128 stands for zero in the data rows.
A hidden rule labels the rows of this table. It goes by one to three of the table's principal directions, not those with the most spread.
[167 112 145 104 157 154 138 207  86 152 207 218 143 177 158 199 118 100 136 126 122 121  96  82  72 110 112 144  68 137 120  96] X
[ 76 116 133 113 147 127  99  66 152 110  18 179 118 116 140 122 149 125 130 140 157 128 179 138 185 124  57 174 191  42 163 136] T
[129 125 110 107 141 120 126 107 148 135 125 117 144 130 121 142  97 152 123 128 128 156 134 170 139 126 136 145 104 157 154 121] G
[128 134 143 175  87  87 119 103 167  80  19  98 140 104 104  74 174 144 129  95 114 117 127 149 140 110  85 193 193  64 124 167] T
[117 120  75 194 103  76 135  52 166  85  42  52 150  95  74  43 168 155 165  77 123 110 141 166 158 151  94 143 186 128 118 164] G
[110 112  85 101 155 151 135  91 148  96  85 144 156 122 150 132 145 121 143 119 178 128 149 178 170 116  78 161 134 128 148  83] T
[125 117 120 164 111  96 118 101 146 141  86  88 134 121 102 100 148 142 140  99 105 129 137 141 123 138 125 132 156 125 136 179] Q
[ 89 129 206 117 127 103  47 131 174 231   4 139  94 125 104 143 120 162  81 132  76 183 200 145 141 144 146 161 169  27 172 244] Z
[ 95 122 117  68 175 134 132 118 164 138 141 142  94 118 143 150  79 141 104 145 156 143 171 187 191 142 181  79  85 159 125 139] T
[128 168 168  84 126 183 104 174 107 207 163 130 114 132 135 147 108 138  92 173 118 175 130 101 107 154 157  94 104 119 144  83] T
[137 132 139  70 156 166 160 171 128 129 187 168 122 138 161 170 131 115 117 144 172 126 136 141 141 111 143  99  76 143 129  67] G
[ 93 130  89  59 150 164 100 147 115 156 177  73 173 184 155 143  39 156  90 121 127 191  83 213  98 150 143 188  74 183 116  61] G
[161 168 202 117  87 119 105 168 183 183  78 122 111  87 120 164 160 147  99 165 101 173 144 128 131 105 184 112  86  88 189 153] T
[105 134 151  59 133 182 151 168 133 145 163 116 129 172 197 152 137 119  77 142 143 172  95 155 122 117 153 143 126 135 139  58] G
[116  96  85 113 149 119 136 118 144  81 118 137 142 144 151 124  96 133 132  93 151 118 108 194 143 116 101 161 120 162 105 133] T
[121 118 103 159 106 110 171  90 165  89  86  53 126 113 115  55 185 133 129  83 132 118 129 172 158 135 137 117 185 147 107 157] Z
[137 161 125  57 150 192 142 145 110  78 217 194  90  72 190 198  87  77 121 235 207 105 129 112 184  92 184  41  19 170 133  42] T
[ 93 123  35  39 180 201 144  89 132  95 162 103 160 127 170 124  72 133 117 135 213 154 131 243 185 140 115 124  83 216 121  20] X
[186 142 121 138 125 119 190 170 129  83 233 135 118  99 138 166 139 105 154 152 145  85 103  97 133  98 201  47  43 205 112  90] E
[ 53 109  60  50 189 169 141  83 139 106 152  94 115 137 159 109  62 136 105 129 204 137 167 234 206 156 147  97 125 190  96  85] F
[ 82  98 103 181 110  64 109  78 156  97  47  89 120 139 114  81 124 141 146  94 103 120 115 148 143 145 106 165 193 111 115 200] G
[105 140 152  26 148 195 111 171 142 160 162 125  81 116 178 191  50 117  68 202 200 173 160 204 183 102 211  82  62 177 148 104] T
[ 71 111  97  77 164 156  75 121 118 136 136 150 107 132 180 169  34 114 110 167 152 143 126 171 158 138 154 118  89 161 118 138] G
[142 160 149 140 110 123  96 135 136 133 105 110 130  85 102 144 124 127 126 163 121 130 152 119 137 117 164 132  94 104 137 135] X
[107 137 124  87 134 146 120 138 143 153 167 104  92 112 156 145  81 132 102 163 139 150 126 161 154 142 204  54  78 182 127 133] Z
[135 133 117 102 162 171 123 134  92 131 164 184 137 120 140 155 116 113 138 147 159 109 151 104 132 125 100 114 110 127 126  79] Z
[153 141  90 118 132 146 152 147 126 118 176  94 182 143 136 141 128 136 137 116 123 145  88 146 104 127 138 153  82 182 126  48] F
[ 84 104  97  87 183 126 142 103 131 101 150 161 115 153 146 129  76 142 123 116 159 116 148 165 168 142 113 126 135 145 104 112] X
[148 140 122 196  82  74 152 124 135 140 139  25 159 149  77  53 160 176 137  61  57 134  81 117  67 161 136 136 173 146 105 145] E
[140 158 216  98 117 132  90 183 150 170  93 166 105 123 143 160 114 145  64 149  78 165 132 119 112 110 164 160 121  60 139 172] Z
[140 143 113 151 105 103 135 110 134 115 132  84 155 127 102  95 134 156 137 107 105 134  99 135 104 138 117 143 127 136 129 109] X
[141 143 153 119 109 120 163 124 158  93 122 119 109 101 127 121 163 129 122 142 162 117 144 143 161  99 143 104 127 117 144 112] X
[170 150 150 100 134 127 198 200 158 132 199 112 134 164 134 124 134 165  94  96  95 156  83 142 109 135 183 116  97 176 100  78] E
[141 138 132 131 120 142 129 134 110 119 147 133 129 110 127 132 139 116 138 140 153 106 135 113 123 114 119 109 120 124 128 106] X
[104 126 111 141 132  76  91  96 176 144  60 110 136 125 113  96  94 186 117  86  64 156 114 172 131 165 127 153 139 121 124 190] X
[132 138 150 178  77  75 104 111 164 125  51  75 136 111  97 112 153 144 134 126  91 143 120 129 121 116 137 171 150  93 157 176] T
[ 83 115 149  80 169 130 123 152 122 163 179 161  89 169 162 155  77 134  96 134 116 136 133 127 131 152 168  94 117 130 106 145] Z
[123 123 150 103 140 150 119 151 114 147 146 162 117 135 154 183 116 109 125 163 157 128 148 112 133 102 136 121 116 123 155 109] F
[146 132 140 134 114  60 137 145 184 158 133  83 134 151 102 106 101 198 102  72  45 169  85 175  95 154 177 133  97 160 121 184] F
[132 147 214 110 101 157  79 159 125 159  76 184 101  96 160 191 160  89 102 193 144 134 161  87 129  75 131 142 127  36 183 148] W
[149 163 115 108 125 113 142 142 173 129 154  81 144 109 118 125 103 170 109 127  94 162 102 171 135 144 197 111  56 178 122 101] X
[150 138 184 126 117 104 136 139 152 100  83 180 119 124 124 143 148 137 113 136 121 128 136 111 136  89 102 178 148  63 152 136] F
[115 120 119 100 161 104 134 153 143 143 187 128 118 146 131 171  77 142 128 131 129 129 136 154 138 136 191  97  58 171 116 128] X
[ 74 129 196 112 117 140  40 140 124 166  64 162  56  89 157 183  87  93  99 209 159 121 191 113 169 100 167 101 141  57 153 211] G
[127 138 125 167  99  89 115 113 154 124  95  78 119 104 104  99 127 144 130 123  91 132 116 133 132 142 165 116 132 136 119 179] Z
[114 132 134 127 134 122  99 115 139 130  87 148 115 100 120 118 120 137 124 125 131 116 157 142 148 134 115 120 133  93 121 163] G
[138 134 142 122 124 106 124 151 132 154 160 123 140 155 126 149 105 153 120 122  92 150  99 124  91 132 145 142  97 138 139 121] F
[167 162 184 159  81  90 101 146 154 136  88 124 122  89 104 134 130 156 115 143  84 137 119 106 108 102 148 138 120  92 155 168] E
[137 157 194 134  93 122  93 163 138 193 117 124 101 119 137 148 133 136  94 160  63 165 108  83  95 134 184 105 117  97 154 172] Z
[167 166 196 140  97 103 104 176 143 182 132 120 120 108  99 160 128 156 110 150  83 148 136  96  95 114 180 114  94 101 158 152] T
[161 137 140  88 143 186 143 204  87 204 247 130 146 164 156 182 134 104 111 137 106 156  98  99  63 139 186  89  47 178 126  81] Q
[ 53 103  60  64 213 173  80  59 103  62 105 217 121  98 176 164  38 102 140 168 226  82 195 178 220 116  70 141 124 121 110  94] X
[144 144 139 130 125 108 116 147 127 150 166 160 117 123 132 137 101 152 128 131  84 131  90  97  98 149 141  86  84 138 126 135] X
[140 141 163 170  98 131 118 130 122 134  82 122  98  81  97  97 178 113 137 136 145  94 174  92 142 121 121  89 178  80 123 172] T
[140 115 130 101 151 127 160 170 122 134 211 155 110 153 145 160 104 123 127 126 138 119 114 129 119 127 165  81  72 175 111 120] F
[134  93 124 191 124  98 136 119  96  82 133 174  99 121 133 126 144  82 166 121 125  57 122  61 124 111 112 104 166 123  95 197] G
[189 123 106 113 163 138 188 157 114 121 220 190 139 143 128 131 123 142 140  92 119 113 100 114 103 136 114  85  85 192 105  94] Z
[133 140 167 111 126 146 104 151  97 143 155 175 106 127 147 159  96 117 107 166 122 129 120  88 109 114 131 120 118 108 135 130] T
[108 100  90  93 193 137  99 156 105 171 189 159 115 145 120 184  34 124 142 136 154 121 170 158 143 152 168  89  51 188  99 151] Z
[144 122 149 169 120  73 106 131 134 143 125 159 116 116 115 164 121 132 152 136  85 109 128  79 109 118 150 112 107 117 148 188] X
[163 106 113 144 147 150 168 135  81  53 199 227 125 110 187 189 166  46 172 158 164  47 108  44 127  72 114  95 100 146 121  98] G
[116 112 192 110 155 130  65 179  92 194 134 251  99 157 157 222  91 103 124 169 108 126 146  52  94 114 113 140 106  59 156 170] X
[130 136 218 177 101  73  58 175 114 180 110 174  74 113 112 165 108 120 116 153  53 105 139  40  87 123 177 106 125  50 119 255] T
[116  85   7  94 194 147 159  64 140  38 154 148 151 102 164 128  78 116 158 100 200  89 135 226 198 119 110 106  84 239  95 103] X
[158 152 159 151 100  71 118 171 168 136 115 109 136 134 106 128 106 176 112 109  52 155  81 130  95 132 167 158  94 126 120 159] T
[113 131 136  74 150 174  89 149 119 145 134 170 118 117 178 186  79 110 102 172 155 143 137 148 144 108 145 126  88 133 142 114] Z
[117 122  90  98 146 165 117 125 102 104 142 148 175 154 167 148 105 123 136 126 157 134  94 148 111 116  67 186 118 138 133  45] Z
[127 130 125 123 135 165 106 121  85 124 142 163 127 103 137 172 129  84 156 183 188  99 166  92 141 100 106 113 114 114 153  91] G
[127 132 134 109 128 144 133 163 109 131 188 123 124 143 156 165 106 112 123 154 143 127 108 118 114 114 163 110  94 156 126  93] G
[160 137 190 135  95 121 123 176 124 205 155 114 134 151 125 165 168 130 115 129  86 157 114  90  61 113 157 124 111 108 176 144] Q
[191 178 224 165  56 104 121 201 153 201 132  67 112 106  97 125 169 154  82 131  32 166 103  85  65 121 227 100 114 109 142 194] W
[ 86 117  99  80 174 158 126  97 122  81 124 179 112 122 161 133  86 115 119 147 182 111 153 159 186 127 101 131 134 126 107 100] W
[104 113  73 180 116  86 122  87 132 100  98  65 155 133  98  68 129 150 164  76 118 106 111 153 122 158  95 147 165 141  96 143] E
Which label does each new row get?
[116 115 105 120 156 140 131 132 115 111 137 142 136 142 136 143 105 117 137 129 150 117 139 133 144 125 121 148 131 142 110 107] E
[121 125  92 117 135 141 145 122 122 100 156  88 143 142 139  96 102 135 111 103 124 134  97 169 125 140 139 140 132 175  88 114] G
[108 119 110 139 127 122 122  92 114 138 133 109 116 126 114  98 114 139 138 121 139 120 138 130 130 149 110  95 160 142 128 143] Q
[116 106 109 140 152 135 104 126  83 153 159 144 128 146 122 143 102 105 144 128 120 112 140  98 107 145 127 121 126 140 109 155] X
[140 129 112 154 123  93 134 107 149 120  96 102 165 139  95 103 139 160 138  89  90 141 118 142 114 137 108 181 143 123 132 131] G
[174 157 154 104 103 137 196 181 150 129 195  82 145 151 130 133 167 144 108 125 123 160  86 136 103 113 173 120  89 164 141  49] E
[136 114  92 143 136 108 150 110 120  92 143 138 157 144 117 107 138 135 159  90 134 104 107 134 112 133  76 149 126 136 113 103] Q
[ 98 101  68 164 132 133 129  67  97  90  96 101 160 140 114  86 149 109 172 106 164 101 136 127 136 139  51 168 195 125 120 100] F
[121 121 152 167 103 142  75 127 103 168  59 155 116 110 122 129 172  90 148 145 124 119 148  72 112 132  86 130 165  61 148 177] Q
[118 127 115 218  66 100 128  57 138 107  26  42 123  90  75  20 211 120 151  99 109 113 138 113 139 153  95 129 234  88 120 196] E
[188 155 192 161  63  96 151 198 152 158 128  78 155 170 116 119 166 166  97  97  38 182  45 102  44 114 152 189 140 120 146 126] G
[177 162 164 162  70  84 157 139 170 127 110  59 146 126  91  78 164 178 100  94  52 166  77 132  88 128 156 158 143 126 135 144] Z
[158 148 107 131 117 132 165 130 126 118 188  69 144 118 102 108 136 132 130 126 123 134 113 139 119 138 174 101  85 182 113  96] X
[119 119 137 124 118 137 114 126 125 142 122 122 105 119 135 156 123  98 129 167 151 135 145 127 144 113 156 110 113 135 151 151] W
[125 138 111 168  86 100 122  84 161  76  45  72 155  99 110  80 168 137 140 111 123 125 114 156 141 118  99 179 162  99 135 132] T
[102 107 110  87 174 190  90 131  81 151 145 208 118 129 171 183  94  86 139 166 183 113 161 112 143 122  92 110 114 126 137 105] G
[125 127 124 153 109 144 130 137  94 125 143  94 129 133 118 108 146 103 140 132 146 111 125 105 113 130 122 123 152 128 108 118] Z
[159 134 187 100 121 163 155 203 114 167 178 160 107 159 155 156 154 111  94 136 118 147 108  94  94 114 153 110 119 122 129 117] W
[109  92 159  67 196 194  85 173  64 175 141 255 115 178 184 224  98  75 125 161 163 121 161  71 113 111  50 164 122  65 145 112] G
[126 118 120  74 171 157 129 166 110 143 212 163 111 143 162 195  59 108 112 163 148 134 131 140 137 121 190  94  50 189 115 115] W
[144 120 119 107 137 162 169 125 100 132 179 138 134 146 127 139 151 109 143 141 179 127 141 117 126 117 102 109 127 152 153  67] Z
[112 125 102 158 117 103 117  67 148 121  72  75 131 102  89  77 133 147 137 111 122 130 156 158 153 147 122 129 168 127 131 170] G
[120 145 111 123 118 121 123  72 154  94  87  97 115  77 103  89 106 153 122 143 158 129 159 176 181 127 126 110 141 136 137 135] Q
[147 118 113 171  99  98 121 128 129 133  97  84 190 174 118  85 146 161 126  51  48 155  53 138  49 141  79 224 169 124 117 144] G
[120 149 171 147  93 126  83 129 137 138  73 122  91  74 125 146 134 111 126 185 146 119 164 104 156 103 157 100 137  85 157 166] W
[167 137 114 172 120 117 127 125 121 128 121 138 148 103  99 121 147 133 160 117 105 111 125  90 112 132 111 122 127 135 129 131] Z
[143 151 200 148  70 104  99 189 154 185 108  74  96 121 117 141 130 136  93 150  78 165 111 119  99 119 213 114 111 113 142 197] G
[138 143 128 128 128  86 160 126 161  97 138 104 151 149 114  89 124 178 105  79  72 142  88 154 111 144 136 167 128 128  99 120] Z
[ 82  89  30 158 155  73 129  15 192  44  17 108 141  83 107  77 129 144 181  84 170  92 171 219 224 140  79 141 158 146 122 169] T
[119 124  85 126 143 164 154 107  89  83 159 123 143 135 136  78 133 116 134 104 156  99 115 130 128 144  81 129 167 144  79  82] W
[141 132 105 134 131 155 137 112  93 111 149 154 148 114 123 131 156 105 167 142 173  99 138  97 125 122  73 116 122 123 141  67] Z
[196 153 197 191  60  83 156 176 155 155 102 103 133 128  84 114 220 140 136 111  65 142  98  66  75 114 140 138 139  85 157 154] Q
[111 150 179  92 134 154  91 164 113 177 146 162  91 123 146 159 102 118  90 173 113 144 141  99 124 140 170  98  98  89 125 144] E
[118 111  97 104 159 142 142 112 118  99 145 156 144 152 150 137 104 124 128 122 143 129 117 144 136 124  99 160 131 149 122  94] W
[107 111  79 197  85 110 114  60 106 107  82  28 169 131 101  57 161 123 157  89 116 118 106 136  98 140  82 174 208 131 124 148] G
[148 116 115 167 123 119 153 114 123 114 104 141 149 130 102 107 197 112 168 101 132 105 137  96 121 130  76 143 155 103 132 120] Z
A new table starts here. A hidden rule labels the rows of this table. It goes by one to three of the table's principal directions, not those with the most spread.
[159 160 152 176  80 131 115 142  99  96 160 135 120 104 167  88 108 121 121 142 122 138 121 101  93 189 113 119 143 158 117  83] h
[154 127 100 174 151 112 154 143 179 153  44 119 163 160 151 135  68 117  74 163 100 163 147 141 166  91 142 124 133 145 113 157] h
[ 55 132 100 114 126 166 127 129 160 141  99 132 131  67 148 135  52 171 141  73 168 153 122 158 116 118  88 130 148 167 100  88] t
[140 105 105 136 158  98 140 131 109 153 115 134 134 135 124  96 115 114 119 153 140 126 132  99 156 144 161 148 124 139 139  88] h
[106 119 191 130  73 124 116 103 162  81 178  98 122 151 146 186 153 136 134  94 114 150 105 154 108 102  77  97 136  80 150 204] j
[133 113 159 119 103 121 106 109  93  79 168 123 119 104 160 137 131 131 122 129  71 125 127 112 111 114  98 116  98 101 125 167] t
[138  93 146 101 101 113 112 114 127  77 157  95 142 151 157 141 129 144 104 141  99 180 112 121 101  90  69 107 125  61  99 191] h
[124 128 194 136  64 142  96  82  80  63 208 109 110 106 174 174 188 152 174  93  98  95 103 141  99 147  75 105  97 107 140 159] d
[110 188 132 115 126 151 122 135 129 160 134 145  95 157  22 116 225 131 178  96 226 100 109 165  99 173 176 140 167 160 137  80] x
[139 138 119 164 131 148 163 147 126 182  71 168 143 128 148 144  74 122 145 124 105  77 158 132 192 132 196 119 106 219 154 106] j
[167 126 129 100 140  78 107 121 134 116 148  98 138 182 111 123 186 107 113 157 119 146 109 125 114 112 106 122 124  55 114 170] t
[126 117 120 151 139  95 127 146 164 135 111 110 151 183 104 106 144 117 109 142 198 155 119 105 161 137 150 145 171 133 129  83] g
[104 124 121 139 130 121 142 124 132 125 111 129 138  73 155 148  90 138 123 116 101 112 140 130 122 118 121 133 111 138 136 146] h
[155  39 108 163 134  47 133 117 131  82 109  79 194 111 250 130  33 129  46 183  59 183 135  63 155  88  71 137  99  69 108 165] x
[105 132 108 138 163 116 134 140 150 159  94 136 138 128 123 124  99  98 129 101 150 104 124 114 172 148 174 147 118 159 163  90] x
[124 107 122 100 147 111 124 117 105 152 143 140 112 129  94 104 138 125 137 141 133 115 138 116 138 115 152 145 123 119 138 113] t
[116  94  80 137 188  92 160 139 176 152  59 113 168 121 164 147  53 101  80 131 103 143 134 113 170 103 142 144 105 110 149 154] d
[ 86 148 106  63 161 137 131 162 157 156  91 141 155 151  97 132 113 116 168  90 124 102 123 141 171  98 159 104 113 161 132 141] j
[146 109 143 126 121  89 103 117  99  98 153 127 122 113 165 118 105 104 100 135  78 134 122  92 127 127 115 127  96 102 131 140] x
[173 115 161 145 111 125 118 114 114 117 159 128 102 182 104 116 178 122 111 173 120 150 138 127 132 115 130 122 146 104 124 142] t
[148  68  91 131 155  90 144 130  97 134 129 121 158  89 180  88  66 131  99 185  98 131 153  67 145 122 122 158 111 107 123 105] x
[142 131 143 122 122 107 123 128 125 135 150 127 112 190  86 107 170 109 133 128 171 153  99 126 126 155 146 121 152 118 139 110] t
[115 182 141 143 113 149 127 139 157 127 123 121 128 137 121 119 118 112 149 100 131 132 105 155 112 157 127 108 139 149 141 133] j
[113 146 140  91 118 142 121 133 129 157 169 144  89 170  36 101 193 131 163 112 217 138 110 142 101 153 151 133 178 126 136  86] j
[216 175 141 202  87 104 126 138 132 105 119  94 161 185 186 107 131 105 104 170 108 163  96 130 105 185 102  97 136 127 105 136] j
[114 159 174  97 103 153 101  97  86 147 210 156  56 115  20 129 255 141 195 109 180  53 140 152  86 143 164 154 143 119 161 109] j
[107  88 153 101 108 112  99 104 114  97 179 108 125 145  98 150 207 152 143 119 178 114 124 109 124 107 120 151 138  83 132 129] x
[164 137 164 160 120 130 119 115 121 126 148 128 102 193 117 112 159  96 126 144 116 143 115 134 155 146 145 111 132 131 151 126] x
[101 108 130 116 139  90 123 144 121 118 121 129 152 145 124 113 127 124 140 123 137 123 123  99 179 117 148 122 128 160 132 102] x
[117 175 138  96 116 178 132 144 111 140 159 152 100 130  76 117 178 125 185  94 167  97 111 145  94 179 152 118 140 151 144 104] g
[116 124  79 150 154 164 170 191 193 193  61 156 157 155 126  98  42 125 114 133 202 155 151 111 186 142 171 137 186 204 123  37] t
[143 101  51 162 205 101 147 146 119 183  27 156 152  87 143  99  48 109  70 167 116 101 177  83 195 116 203 186  97 180 123  67] d
[151 156 144 150  92 129 121 128 116 101 132 112 147 138 175 134 122 127 140 115 109 131  99 135 111 162 105 100 113 139 119 138] j
[132  90 177 134  97 129 106  67  62  76 187 127  92  72 172 186 174 159 137 124  58  92 142 137 113 100  83 124  78  96 132 177] t
[171 192 135 173 101 145 132 128 131 132  93 114 138 167  92 136 194 139 137 147 145 115 126 172  95 145 153 123 141 148 110 156] t
[119 103  36 133 222 106 146 145 135 180  22 142 162  78 141 109  46 111  79 146 119 103 164  94 183 109 185 186  90 157 122  84] t
[107  57 137 102 121 114 132 105  89 103 201 114 130  85 150 131 150 159 146 142 140 110 139  84 116 125  96 154 127  78 144 118] d
[146 181 112 144 130 167 141 140 154 161  81 134 127 143 124 106  83 124 131 137 103 151 129 175 120 128 129 102 135 163 109 141] h
[167 128 159 133 138 109 114  92 134 141 153 110  95 194 105  98 138  91 117 169  67 164 121 155 142  98 121 108 121  79 149 184] j
[121 181 123 177 112 190 152 131 139 132 103 135 119  86 118 167 165 156 147 104 172  95 135 173  85 173 135 140 148 168 127 113] t
[128 185 163 118  83 195 141 135 140 108 169 123 105 153  83 153 212 151 177 107 160 133 108 186  60 157  99  91 169 121 122 164] x
[135 185  70 118 177 176 162 157 128 200  46 172 117 124  80 124 122 121 148 109 154 101 133 173 131 160 190 128 121 200 117  91] d
[130 108 152 163  89 137 133 102 125 101 129 112 135 118 170 169 118 159 119 128 104 139 133 145 120 108  99 118 122 124 123 169] t
[125 138 119 136 133 145 138 140 112 157 119 157 108 129  73 117 169 139 141 129 192 106 143 127 129 152 177 152 155 170 129  70] d
[128  74  94 100 178  72  93 119 101 121 110 134 131  89 171  84  31  91  63 145  60 146 139  60 166  92 134 159  72  99 121 116] h
[ 97  53 100 155 166  92 155 134 137 151  77 140 161 103 175 145  47 127  96 131 124 116 159  82 219  99 166 156 110 169 154  91] d
[ 81 110 129 115 144 106 108 139 120 144 150 149 111 119 116  56  67 106 139 111 157 143 119  84 174 148 152 139 144 172 150  37] t
[135  63 140 116 112  62  99  97 127  65 115  93 150 140 198 153  70 141  54 144  46 213 115 117 132  44  56 101  96  66  81 215] x
[ 67 105 112  39 154 121 112 149 137 139 156 139 140 111 103 134 136 128 171  81 165  87 125  99 152 110 134 138 121 117 140 100] t
[118 140 122 110 135 130 116 130 135 138 121 133 124 131 109 131 134 119 134 107 143 113 123 130 130 128 145 135 121 130 133 122] j
[ 94 121 149 135  95 152 144 123 132 102 125 131 133 103 161 191 120 160 144  82 126 126 120 153 122 124 104 103 124 153 129 154] d
[129 190 129 149 111 183 154 122 158 145  96 123 123 130 114 177 157 151 158 101 134 121 118 213  86 140 113 102 138 147 121 173] x
[131 153 177 126  89 110  82 115  74  70 197 132 107  85 178 113 118  93 146  91  65  96  97  93 105 176 110 110  78 125 152 127] h
[151 168  95 139 145 135 144 166 162 131  85 110 166 156 122 112 137 117 119 146 150 142 120 132 114 151 131 124 149 130 106 127] x
[150  88 104 107 155  75 113 130 144 107 120  95 160 145 153 108 100 110  72 171  94 169 130  90 132  85  99 140 117  55 105 165] d
[145 124 150 178 112  89 126 131 141 100 130 106 158 137 199 134  87  93 108 127  89 128 111  96 157 152 123 116 107 129 158 137] x
[116 159 125 155 111 168 152 131 128 133  96 141 129  98 139 176 136 153 150  92 144 101 128 165 112 153 135 120 125 177 126 126] h
[124 105 106  89 173  71 101 109 107 133 123 123 122 107 163  73  31  85  95 133  42 164 109 102 145 105 112 124  73  96 130 143] x
[113 118 146 162 120  99 141 129 125 123 137 119 140 151 134 119 139 123 146 122 159 132 108 116 159 163 142 122 145 160 156  92] t
Here are more rows. What is the label of each one?
[ 82 109 124 117 125 145 136 132 122 137 124 151 128  84 128 154 110 150 148  91 155  93 143 119 144 123 149 143 124 165 141  99] t
[ 97 154 123  59 130 156 117 145 154 136 141 130 128 139  83 139 158 133 166  92 153 115 117 150 105 112 119 115 137 109 120 148] t
[ 90 158 143  72 133 143 126 127 167 155 153 131 104 153  68 146 163 117 174  82 150 119 107 174 113 117 126 108 141 106 155 160] j
[109 149 134  70 121 142 118 127 131 112 163 122 118 116  97 156 190 141 161  97 142 112 112 153  77 124  96 116 129  86 118 163] h
[109  69  95 142 149 130 161 125 114 153  98 145 141  72 146 138  86 168 112 155 136 111 177 106 156  97 144 165 129 153 123  99] h
[124  84 139 156 116  71 119 111 133 116 118 125 128 108 145 119  64 127  65 155  94 164 150  98 137  79 130 147 127 112 129 151] j
[ 84  78  84 174 150  95 160 136 123 142  67 160 137   5 148 137  45 169  66 146 141 117 193  89 135  98 154 191 138 178 114  81] h
[126 102 111 100 135 133 150 137 134 129 154 108 149 139 106 131 181 157 147 153 178 130 132 122 105 126 106 140 161  85 118 128] j
[131  72 120 154 129  95 148 114 132 117 106 110 151 124 173 143  84 148  87 158 106 169 138 117 144  93 103 130 127 111 116 153] h
[ 51 106  95  89 199  80 109 136 158 176 103 149 118  98 127  68   0  72 116  81 119 143 114  92 200 118 161 146 107 157 172  63] h
[129  99 156  82 117  98 103 119 116  92 197 104 127 164 127 113 164 116 139 131 124 151 100 102 121 123  92 113 129  65 133 147] j
[ 92 222 125 155  78 204 145 140 133 104 110 130 133  36 128 199 188 188 184  56 185  69 117 197  28 192 101 125 142 179 103 128] d
[118  40 106 118 165  79 131 123 102 148 120 153 122 105 153  98  42 116  77 154 107 150 155  62 187  94 153 159 110 130 138  86] t
[121  62 142 100 141  71 107 102 115  96 157 118 124 108 194 123  43  95  81 130  31 165 120  84 151  85  91 118  77  68 147 178] x
[148 142 190 147  60 163 107 100 108  72 189 114 112 122 168 171 175 149 152 119  87 112 123 150  94 129  74  97 117 107 125 178] d
[140 120 114  85 131  83  94 160 141 107 143 108 174 157 191  77  58  93 119 132  99 163  97  75 153 129  86 100 115 106 103 109] j
[180 126 132 166 129 102 125 119 130 135 121 128 118 143 149 122 115 106  85 167  95 145 139 124 133 125 126 131 123 111 125 138] j
[150 112 133 157 109 146 126 119 111 114 120 138 129  88 166 151 114 155 106 157  87 108 171 123 129  95 115 137 115 137 105 142] h
[135 123 102  91 151 122 133 138 150 149 119 122 138 145  97 132 149 130 122 143 145 131 136 133 116 103 127 138 137  89 115 148] j
[139 163 129 160 114 127 130 131 107 101 115 112 145 128 140 106 144 138 139 138 126 139 109 139 107 163 118 114 132 157 107 121] x
[117 143 142 119 119 133 131 136 109 135 168 146 107 112 106 108 148 120 160 115 151 104 123 117 113 167 142 129 140 143 151  92] h
[ 99 143 122 136 124 164 156 127 140 156 115 140 116 109  95 149 149 164 158 112 176 119 137 171 113 134 132 131 160 162 127 112] d
[139 138 122 100 132 134 123 152 147 118 114 126 148 153 137 135 122 120 123 131 102 138 128 130 137 104 113 101 123 120 105 157] t
[110 154 100 133 141 159 141 130 130 139  86 137 126  82 126 140 108 145 128 109 129 120 134 155 105 134 132 136 119 154 114 128] t
[139 117 106 119 166  49 108 117 157 122  90  79 162 192 136 102 107  95  87 144 107 191  88 128 152 101 109 118 114  78 114 165] d
[179 154 111 136 135 137 128 146 116 126 100 128 137 170 109 114 170 121 112 160 137 137 126 129 118 144 146 125 133 132  96 125] t
[154 182 149  88 104 168 105 131 135  81 156 112 110 159  81 156 238 140 136 128 125 143 113 177  50 116  81  98 144  70  82 202] x
[186 143 160 180  85 109 115 139 148  83 122  96 165 199 190 132 120 108 100 155  89 168 107 121 146 132  99  85 130 124 110 162] d
[143 134  91 158 162 122 157 140 147 151  67 121 154 142 119 134 138 132 110 154 146 129 141 140 145 127 151 141 137 145 117 123] x
